Small tables with named rows and columns. After each table, cells are looked up by row and column.

Tigesi =
            Pof  Kivano     Fas     Fov    Nol
Sus      -45860  -41551   -9693   79848   8301
Per       42164    4864   22763  -45509   9530
Lusa      35084   36386  -16424  -51359  29359
Punubal  -15806  -41469   91948   22567    -81
Zar       -2408   20147  -21632  -40274  30546

Per, Nol => 9530
Lusa, Pof => 35084
Zar, Nol => 30546
Per, Fas => 22763
Zar, Fas => -21632
Lusa, Fas => -16424
Per, Pof => 42164
Punubal, Pof => -15806
Sus, Fas => -9693
Zar, Pof => -2408
Punubal, Nol => -81
Punubal, Kivano => -41469
Per, Kivano => 4864
Sus, Kivano => -41551
Lusa, Nol => 29359

Ketebur.csv
,Magamot,Zalib,Votupa,Nis,Kamap
Nilarar,747,697,-618,624,151
Ribokir,0,630,-659,418,-957
Zikuf,-713,-406,254,-68,-686
Fifan,622,762,-660,673,-335
Tal,401,473,134,-55,46
Tedonu,-264,238,-201,-743,-357
Nivatoz,-554,203,-664,-506,365
Gituda,-310,-246,-687,-919,715
Pob,-938,-783,-825,-835,759
Zag,-757,310,-853,-142,-513

Nivatoz, Votupa => -664
Tal, Magamot => 401
Gituda, Votupa => -687
Pob, Votupa => -825
Nivatoz, Magamot => -554
Gituda, Nis => -919
Nilarar, Votupa => -618
Nivatoz, Zalib => 203
Zag, Magamot => -757

Seke.tsv
	Binaki	Far	Nobenuf	Nalaz	Kop	Muf	Lavi	Voti	Lum
Negufe	1683	1556	1615	1657	1766	1674	1774	1736	9205
Tefiv	1648	1509	1627	1707	1887	9330	9273	9251	9151
Zinu	1630	1566	1679	3066	9333	9291	9190	9230	9330
Kub	1579	1692	1670	1653	1605	1609	1751	2186	9275
Vugidit	1676	1669	1589	1570	1670	1738	9026	9257	9287
Muvomo	1690	1623	1603	8882	9309	9224	9382	9246	9265
Zupogir	1735	1797	1549	1664	1543	1690	1667	1590	8903
Dusa	1700	1597	1669	1671	1640	9256	9288	9311	9300
Vadidam	1658	1716	9207	9362	9205	9454	9316	9327	9319
Suzakap	1699	1755	1687	1660	1755	1632	1645	4600	9358
Tavule	1700	1658	1672	1579	1567	1556	5759	9325	9292

What is the Binaki of Muvomo in Seke? 1690
What is the Voti of Negufe in Seke? 1736
What is the Lum of Tefiv in Seke? 9151
What is the Nobenuf of Negufe in Seke? 1615
What is the Voti of Muvomo in Seke? 9246
What is the Binaki of Zupogir in Seke? 1735
What is the Binaki of Dusa in Seke? 1700
What is the Nalaz of Tavule in Seke? 1579
What is the Muf of Suzakap in Seke? 1632
What is the Far of Zupogir in Seke? 1797
What is the Muf of Negufe in Seke? 1674
What is the Binaki of Zinu in Seke? 1630
What is the Binaki of Vugidit in Seke? 1676
What is the Lum of Tavule in Seke? 9292
What is the Kop of Muvomo in Seke? 9309
What is the Voti of Suzakap in Seke? 4600
What is the Muf of Vugidit in Seke? 1738
What is the Muf of Vadidam in Seke? 9454
What is the Kop of Vadidam in Seke? 9205
Which row has the largest Muf? Vadidam

Table Sobote
         Pugul  Rofati  Duram  Nek
Beti        22     -41    -56   -5
Ravo        38     -32    -41   54
Femagip     79      98    -11   47
Gep         45     -47    -63  -49

What is the Rofati of Femagip in Sobote? 98
What is the Duram of Femagip in Sobote? -11
What is the Nek of Ravo in Sobote? 54
What is the Rofati of Beti in Sobote? -41
What is the Pugul of Femagip in Sobote? 79
What is the Duram of Ravo in Sobote? -41
What is the Pugul of Gep in Sobote? 45
What is the Duram of Beti in Sobote? -56
What is the Nek of Beti in Sobote? -5
What is the Rofati of Ravo in Sobote? -32
What is the Nek of Gep in Sobote? -49
What is the Pugul of Beti in Sobote? 22
What is the Rofati of Gep in Sobote? -47
What is the Duram of Gep in Sobote? -63
What is the Nek of Femagip in Sobote? 47
What is the Pugul of Ravo in Sobote? 38
Which row has the largest Nek? Ravo

Tikapa =
	Zozo	Gobo	Zat	Der	Muv	Keros	Nezefaz	Lal	Ril	Kebob
Vel	0.22	0.24	-0.14	-0.12	-0.33	0.05	-0.45	-0.76	0.09	0.19
Vodif	0.13	0.15	-0.11	-0.14	-0.25	-0.34	-0.69	-0.52	0.08	0.20
Duzil	0.11	0.37	-0.48	0.27	0.09	-0.34	-0.73	-0.34	-0.10	-0.26
Nesotav	0.10	0.22	-0.25	0.00	-0.08	-0.35	-0.71	-0.45	-0.01	0.00
Doga	0.04	0.13	-0.14	-0.10	-0.02	-0.56	-0.89	-0.22	0.08	0.11
Ler	0.04	-0.28	0.24	-0.46	-0.29	-0.74	-0.97	-0.40	0.29	0.51
Namugi	0.10	0.14	-0.15	-0.12	-0.16	-0.38	-0.78	-0.43	0.10	0.16

Vodif, Zozo -> 0.13
Nesotav, Kebob -> 0.00
Vodif, Zat -> -0.11
Ler, Zat -> 0.24
Ler, Muv -> -0.29
Vodif, Der -> -0.14
Vel, Keros -> 0.05
Duzil, Ril -> -0.10
Nesotav, Lal -> -0.45
Ler, Lal -> -0.40
Doga, Lal -> -0.22
Ler, Der -> -0.46
Duzil, Gobo -> 0.37
Nesotav, Gobo -> 0.22
Doga, Der -> -0.10
Row with the largest Muv: Duzil

Raf =
,Didema,Bon,Pom,Gerusis,Zevev
Ripag,5030,6829,6597,6080,4145
Gep,7926,3950,3858,3950,4703
Nud,4924,5212,6537,6066,4275
Forala,7697,7250,2159,4321,3964
Mifisuf,7980,6983,5462,4489,6052
Lesop,5473,7351,6612,6732,5547
Mot,4344,4620,4709,5947,4533
Rit,7353,9007,8370,4045,4971
Bib,7753,9377,5288,3667,6631
Dod,5765,5604,7093,7305,5604
Muvud,4668,2199,3166,7435,5781
Ziki,6961,7408,4023,1975,4247
Dobaro,6227,8510,7472,3988,6568

Mifisuf, Gerusis -> 4489
Dobaro, Bon -> 8510
Lesop, Didema -> 5473
Gep, Gerusis -> 3950
Dod, Pom -> 7093
Bib, Didema -> 7753
Mifisuf, Pom -> 5462
Gep, Didema -> 7926
Ziki, Zevev -> 4247
Bib, Bon -> 9377
Mot, Zevev -> 4533
Forala, Bon -> 7250
Rit, Gerusis -> 4045
Ripag, Pom -> 6597

Table Rumudi
fields: Nitinud, Bov, Gov, Vuku, Ven, Mis, Sef, Zirevur, Vebuvi, Gok
Mabebis: [-1708, -2564, -2646, -845, -1703, 349, -1026, 2345, 2066, -810]
Dovut: [-5201, -3316, -2175, -292, -1239, 4493, -613, -788, -1454, -2131]
Suvele: [3175, -48, -1663, 971, -61, 3492, -2762, -2110, -1200, -1353]
Rebadav: [950, 450, -2721, -2083, -19, -8885, 565, 2601, -3771, -2931]
Pite: [7184, -2042, 81, 41, -2993, 518, 381, -3749, 338, -1045]
Leb: [-199, -2719, -3069, -2373, -622, -3089, -2827, -51, -1747, -1645]
Fureg: [1409, -1121, 363, -2095, 50, 675, -3267, -3009, 2351, -437]
Bomoba: [359, -2839, 1122, -4129, -1529, 2521, -2828, 2585, -1107, -1353]
Fak: [-5931, -1351, -2309, -179, -2095, 5538, -2777, 921, -305, -381]

Suvele, Vebuvi => -1200
Mabebis, Zirevur => 2345
Fureg, Ven => 50
Bomoba, Sef => -2828
Pite, Ven => -2993
Suvele, Gok => -1353
Bomoba, Vuku => -4129
Suvele, Ven => -61
Fureg, Sef => -3267
Suvele, Zirevur => -2110
Leb, Zirevur => -51
Rebadav, Ven => -19
Bomoba, Gok => -1353
Leb, Mis => -3089
Suvele, Mis => 3492
Fureg, Nitinud => 1409
Mabebis, Ven => -1703

